[[ 65 182 209 227]
 [ 48  64  59 220]
 [175  65  71  40]] -> 227

[ 37  22   8  23  18 -43] -> 23

[ 44 128 111 114 115 240] -> 114

[ 17  46 -48  23 -41] -> 23

[[ 0 11 81 53 32]
 [32 28 21  6  6]
 [19 38 14 35 25]] -> 53

[6 2 7 7] -> 7

[[32 25 76 62 11]
 [15 74 86 81 54]
 [42 91 51 16 72]] -> 62

[[8 5 2 2]
 [6 5 2 2]] -> 2

[[4 1 4 3 2 1 5]
 [5 1 5 3 9 5 6]] -> 3
---
[  2  24 -29  22 -33] Out: -33
[-19  44 -21 -19   5] Out: 5
[-26 -12 -28  34 -14] Out: -14
[-35  34  20  16 -19] Out: -19
[ 34 -43 -28   6  20] Out: 20
[ -9  33 -11 -16  13] Out: 13
[-17 -12  25  31 -39] Out: -39
[40  3 21  4  0] Out: 0
[ -2   0 -17 -34   4] Out: 4
[  6   5  29 -41  18] Out: 18
---
[[ -7 -40  27 -40   7  -1]
 [  7  -8 -19  -8   2   9]
 [  4  -2 -20  -2   0 -17]] -20

[[-36  -7  20 -20 -11  -8  15]
 [-40  -5 -15  12  -2   6  26]
 [ -8  20 -31 -32  19  -4  -8]] -31

[[ 31  42 -33   6  23]
 [ 16  14   1  -2   5]
 [-19 -14  -7   0  -8]] -7

[[-17  31 -24 -13  31 -13  34]
 [-11  29 -19  -8  29  -8  30]
 [-12  37 -19  -8  37  -8  39]] -19

[[ 14  25  40  33 -33  32]
 [ 20 -20  38  39 -36  17]
 [-29  -2   6  34  32  37]] 6

[[ -6   0  23 -27  27]
 [ -2   1   5  -7   6]
 [  5 -13  27 -25  42]] 27
---
[-33 -28  30  -6  -9  -8] ⇒ -33, -8
[ 14  42  26 -27 -40 -15] ⇒ 14, -15
[-4  9 42 -6  9] ⇒ -4, 9
[-8 -7 19 37] ⇒ -8, 37
[  1 -16  21  37 -26] ⇒ 1, -26
[ 15 -17 -42 -44   2] ⇒ 15, 2
---
[-0.024  0.131 -0.118  0.009] -0.118

[[-181.97  -24.63  114.78   75.70  -29.44   78.13]
 [  -0.17  -55.97  114.30   51.58  118.55   86.47]] 114.30

[[-0.16  0.02  0.04  0.21  0.04]
 [ 0.11  0.10  0.11 -0.11  0.05]] 0.11

[-0.92 -0.95  1.51 -1.64] 1.51

[ -7.91  10.77  13.84 -14.91] 13.84

[[ 0.090  0.070 -0.049 -0.075 -0.156 -0.120 -0.100]
 [ 0.125 -0.089 -0.174 -0.131 -0.058 -0.123 -0.127]
 [ 0.098  0.000 -0.043 -0.099 -0.176 -0.025  0.013]] -0.043

[ 0.07 -0.17 -0.15  0.16] -0.15
---
[[ 16   4 -18  25]
 [  9   4 -17  35]
 [  9   4 -17  32]] -> 9

[[ 28 -29  36  26 -19 -34 -26]
 [ 28 -17  24  41 -32 -21 -28]
 [ 17  21  27 -18  -9   6  -7]] -> 17

[[ 22   7  18  18   5]
 [ 10  21 -22  -2 -37]
 [ 12   6  -6   7 -18]] -> 12

[[ 31  11   0  24  31   8]
 [  5 -15 -20  -3 -21  22]
 [  0 -25 -26  20 -19  20]] -> 0

[[ 26  22 -29 -20   6  17 -14]
 [ 17  -5  -6  31 -25  -4 -12]
 [-43  23   3  -4  22  -6  11]] -> -43

[[-11 -35  20   6  15   6]
 [-15 -21 -15   0  -3 -33]
 [ 17  32   6  11   1  33]] -> 17

[[  3   4  10 -13   9]
 [ -6  22 -19 -14  -9]
 [-13  -5  13  -1  32]] -> -13

[[-14   7   4  35 -27 -15]
 [ 35   1   0 -14  18  35]
 [ 31   5   5 -15  19  33]] -> 31

[[ 15   5   2  33 -15   9   0]
 [-24  -9 -12  -8  -3   5 -15]
 [-15   9  16 -10 -14  21   9]] -> -15

[[  9  -9  25  35]
 [-37 -29   9  19]
 [ 21   9 -26  -3]] -> 21
---
array([ 16.8,   3.4, -14.1,  15.8,  -3.7,  13.7])	16.8
array([ 0.08,  0.16,  0.00,  0.07,  0.09, -0.04, -0.12])	0.08
array([-0.102, -0.159,  0.122,  0.004,  0.057])	-0.102
array([  62.31,   94.45, -105.27,  110.84,   25.42])	62.31
array([  91.71,  -73.16, -172.58,  -20.70])	91.71
array([ -93.87,   37.73,  -44.02,  139.65, -157.98])	-93.87
array([-0.127, -0.152, -0.134,  0.093])	-0.127
array([-17.22,   2.70, -18.30,  11.73, -13.12])	-17.22
array([  -4.30, -141.56,  118.35,  -27.13,   99.43,  134.95,   18.41])	-4.30
array([-141.55,    1.45,  117.42,   51.33])	-141.55
---
11	-6	-12	42	-9	3	6 ==> 11

18	41	-24	-13
-18	-9	-8	-11
11	-10	26	26
==> 11

17	-30	35	44 ==> 17

37	2	-3	-12	9	-6	6 ==> 37

-6	-8	21	-12	3
-12	-4	-3	-30	11
-42	2	-12	-5	-4
==> -42

1	-20	33	-17	-36	-4
22	22	-17	-9	3	-19
==> 22
---
array([[  5,  11, -15,   6, -22,   4,  10],
       [ -1,  -8,  42,   0, -33,   0,  -2]]): 11

array([[  5, -18,   7,  38,  20, -12,   8],
       [  8, -13,  17,  18,   2,  -5,  -7]]): 20

array([-21,   0,   3,  -4,  34]): 3

array([[ 34, -24, -10, -14,  11],
       [ 38,  -9, -36, -31,  35]]): 35

array([[  2,  -5,  16, -27,   0],
       [  0, -36,  19, -21,   3],
       [  3,  28,   7, -24,  -2]]): 19

array([ 41, -31,   8,  23]): 23

array([ 43,  23, -17,   4, -27]): 23

array([  5,  -8,  -2,   7, -32,  -5, -21]): 5

array([[-43, -42, -42, -26],
       [ 25,  21,  32,  39],
       [ 34,  31,  36,  29]]): 36

array([-14, -12,  19,  31, -18]): 19
---
-24	19	7	-40	-15 yields 7, 19

-21	-6	17	15	30	-1	-21
37	3	-9	-12	-12	18	32
10	0	3	1	4	19	18
yields -12, 37

19	-21	-32	-23	-31	-14	28
24	-36	-30	-36	-32	7	21
-34	26	19	26	21	-19	-30
yields -36, 28

25	-13	6	5	-11	30	-43 yields 5, 30

18	2	-4	37	-39
8	-6	30	35	-16
-32	-14	38	-12	24
yields 30, 38

-4	-19	-2	-36	31
17	24	-42	6	5
-29	20	-4	-14	39
yields -42, 39

33	12	-23	-6	-14
4	1	-3	-1	-2
1	0	-1	0	-1
yields -3, 33
